(in the rows, 128 means zero)
A single turn carries every row of the set below to another of its rows. Some are shown first; where does it send the rows asked next?
Q_71: [128 151 147 131 112 138 139 133 150 176  91 116 138 129 136 150 115  68
 111 144 119 103 135  99 120 114 105 109 158 121 116 130 106 137 106 113
 154 126 107 127  97 146 100 145 141 157 141]
Q_934: [176 129 160 142 141 145 142 149 108 138 132 103 125 109 118 137 108 142
 134 111 120 158 152 127 124  91 109 130 138 132 100 150 125 137 131 135
 127 137 150 129 111  63 164 117 162 156 161]
Q_812: [148 140 111  99 167 126 104  98 104 162 156 134 140 127 107 173 108 158
 173 111  88 110 101 100 115 115 122 122 136 136 136 103  85 123 147 120
 136 118 114 132 101 109 135 138 116 143 143]
Q_985: [160 146 116  91 165 124  95 104 109 152 158 129 138 124 114 164 116 161
 169 105  85 106 109 109 120 120 111 123 130 141 135 101  82 115 142 115
 131 127 107 137 107  97 136 140 110 145 152]
Q_243: [118 135 136 105 180 125 121 102 109 149 116 127 128 130  83 149  95 145
 133  99  94 115 118 124 127 104  99 110 134 140 130  82  89 137 132 124
 110 117 106 119 128 120  84 141 114 138 157]
Q_437: [119 144 161 124 133 143 151 131 144 164  72 125 151 152 122 154 129  80
 111 126 109 105 140  99 111 111  98 124 155 100 108 147 100 124 136 116
 156 133 105 108  99 119 111 150 139 138 146]
Q_43: [116 137 144 104 178 129 120  95 105 159 120 127 125 128  80 150  91 144
 132 103  90 118 119 121 120 102 108 106 133 142 130  88  93 139 127 123
 108 108 105 124 132 119  89 131 117 148 154]
Q_853: [167 139 152 128 156 141 132 155 112 135 139 122 129 126 114 137 128 143
 112 119 114 156 160 123 139  74 108 119 125 131 107 156  98 122 139 148
 142 148 133 126 114  50 157 124 152 138 160]
Q_357: [166 139 128 146 117  98 119 133 163 138 132 167 132 154 101 156 115  94
 149 102 161 141 108 135 124 114 101 105 108 124 109 143 142  95 111 171
 129 136 114 129 106 142 152 124 123 152 183]
Q_481: [161 131 144 142 144 147 126 159 114 134 137 119 124 101 131 140 123 150
 128 114 121 153 148 117 137  93 106 111 134 132  99 156 128 134 138 146
 131 147 135 123 105  60 156 122 175 163 150]
Q_813: [122 137 124 104 174 113 130 103 104 155 122 130 123 133  75 156  90 148
 138 104  99 116 113 135 118 103 114 101 136 145 130  88  87 141 125 131
 112 120 106 125 121 114  83 133 110 130 158]
Q_370: [170 135 148 123 144 156 125 165 118 144 132 112 129 105 128 151 136 139
 132 132 110 153 163 113 132  90 116 108 131 141 104 143 130 135 131 141
 121 157 135 128 124  67 158 118 170 164 163]
Q_989: [128 154 148 143 166  99 105 101 132 145 152 131 146 125  74 160 114 124
 170 121 100 112 102 110 103 138 120 123 144 165 118  90 102 134 124 127
 133 113 102 101 131 114 122 147 107 137 159]
Q_848: [130 147 145 142 165 105 110 112 125 143 145 123 142 139  70 162 120 133
 170 108  96 107  94 102 107 132 124 123 148 174 132 102 106 131 134 135
 132 118  96  96 134  99 119 148 111 139 150]
Q_348: [120 141 145 117 124 153 144 138 158 163  83 122 138 117 134 166 109  64
 113 137 119 120 133 105 110 111 105 111 132 105 125 136 118 139 124 106
 154 108 108 126  97 140 116 165 127 166 143]
Q_572: [168 152 151 128 147 151 116 173 107 138 150 125 132 112 119 137 123 148
 125 128 113 163 146 122 123  95 108 116 130 131 113 164 138 131 135 147
 113 145 137 130 106  69 154 119 164 163 147]
Q_866: [115 149 146 118 126 147 153 128 145 156  82 124 138 114 133 154 122  67
 117 141 104 115 123 112 103 110  95 113 156 104 120 144 133 123 121 114
 161 114 108 117  73 110 111 149 130 141 147]
Q_398: [161 136 126 152 117 103 115 138 163 138 123 150 130 148  92 157 121  97
 133 119 156 144  97 136 119 125 110  99  95 129 111 142 137 103 114 158
 122 130 115 129 100 156 164 121 104 155 170]
Q_477: [169 142 124 157 116 100 109 135 170 129 135 160 134 146  99 146 125 100
 148 124 146 147  95 134 129 100  99  98 113 133 121 131 119 103 120 170
 119 136 105 144  94 151 163 114 123 158 172]
Q_167: [111 149 150 107 124 147 145 139 141 172  90 119 135 131 131 166 113  77
 110 148 119 110 138 111 119 119 100 102 149 105 108 140 127 145 120 109
 153 136 116 118  95 127 108 153 138 165 132]
Q_560: [165 134 127 139 126 117 116 119 161 137 138 151 126 161  91 162 114  86
 152 102 153 147 111 145 114 101 103  99 112 103 114 137 148  98 121 164
 139 133 102 131 115 141 162 111 117 144 176]
Q_409: [117 149 142 120 122 148 147 139 143 162  78 132 138 123 141 163 116  72
 114 138 122 111 147 111 121 117 112 110 152 104 110 152 123 127 123 107
 159 115  98 117  87 126  96 142 133 155 142]
Q_798: [163 133 123 152 132 105 126 117 169 130 125 177 149 165  95 153 116 101
 132 116 140 129 101 134 127 109 110 120 106 104 110 137 113  97 118 174
 146 135 118 131 104 128 173 123 111 144 169]
Q_861: [171 135 158 129 147 152 123 166 122 132 137 106 134 106 121 141 132 139
 129 115 103 144 148 133 122  96 109 111 133 126 117 150 128 147 123 132
 124 148 124 132 118  62 159 134 183 171 140]
Q_554: [165 146 148 134 136 153 114 166 102 134 147 114 123 110 124 141 133 145
 121 130 118 149 153 116 138  69 111 119 148 126 113 145 114 147 132 147
 121 138 125 136 118  76 147 118 169 172 144]
Q_165: [122 147 145 123 119 162 146 143 142 164  64 136 147 123 135 170 118  75
 117 148 122 105 131 103 114 110  98 114 145 116 100 131 130 133 124 105
 140 122 112 127  94 137 110 148 129 150 145]
Q_416: [130 147 142 149 168 102  99 109 135 136 151 130 151 133  77 157 120 127
 165 112  99 107 103 111 113 139 124 125 145 163 124  90  98 129 127 129
 133 114 102  95 135 108 121 144 101 138 157]
Q_755: [166 144 130 157 135 103 109 150 159 135 140 155 137 140  92 155 118  98
 147 112 159 152 106 151 107 102 101 109  93 113 119 133 134 106 102 154
 117 130 114 133 101 148 156 130 124 143 179]
Q_37: [166 136 129 149 127 110 108 144 158 140 126 171 139 151 101 158 131  99
 146 125 146 140 102 141 130 103 113  99 103 125 115 129 153  99  92 169
 123 131 117 130 107 140 162 113 117 146 181]
Q_49: [156 148 121  94 160 124  93  98 101 157 154 130 136 121 103 163 117 160
 169 107  87 106  99 112 115 116 109 114 125 142 131 102  89 116 140 116
 128 123 101 141 102  98 144 136 114 144 150]

Q_861 -> Q_348
Q_49 -> Q_43
Q_554 -> Q_71
Where do these go?
Q_572 -> Q_167
Q_481 -> Q_409
Q_416 -> Q_985
Q_560 -> Q_934
Q_813 -> Q_848
Q_165 -> Q_37
Q_798 -> Q_853

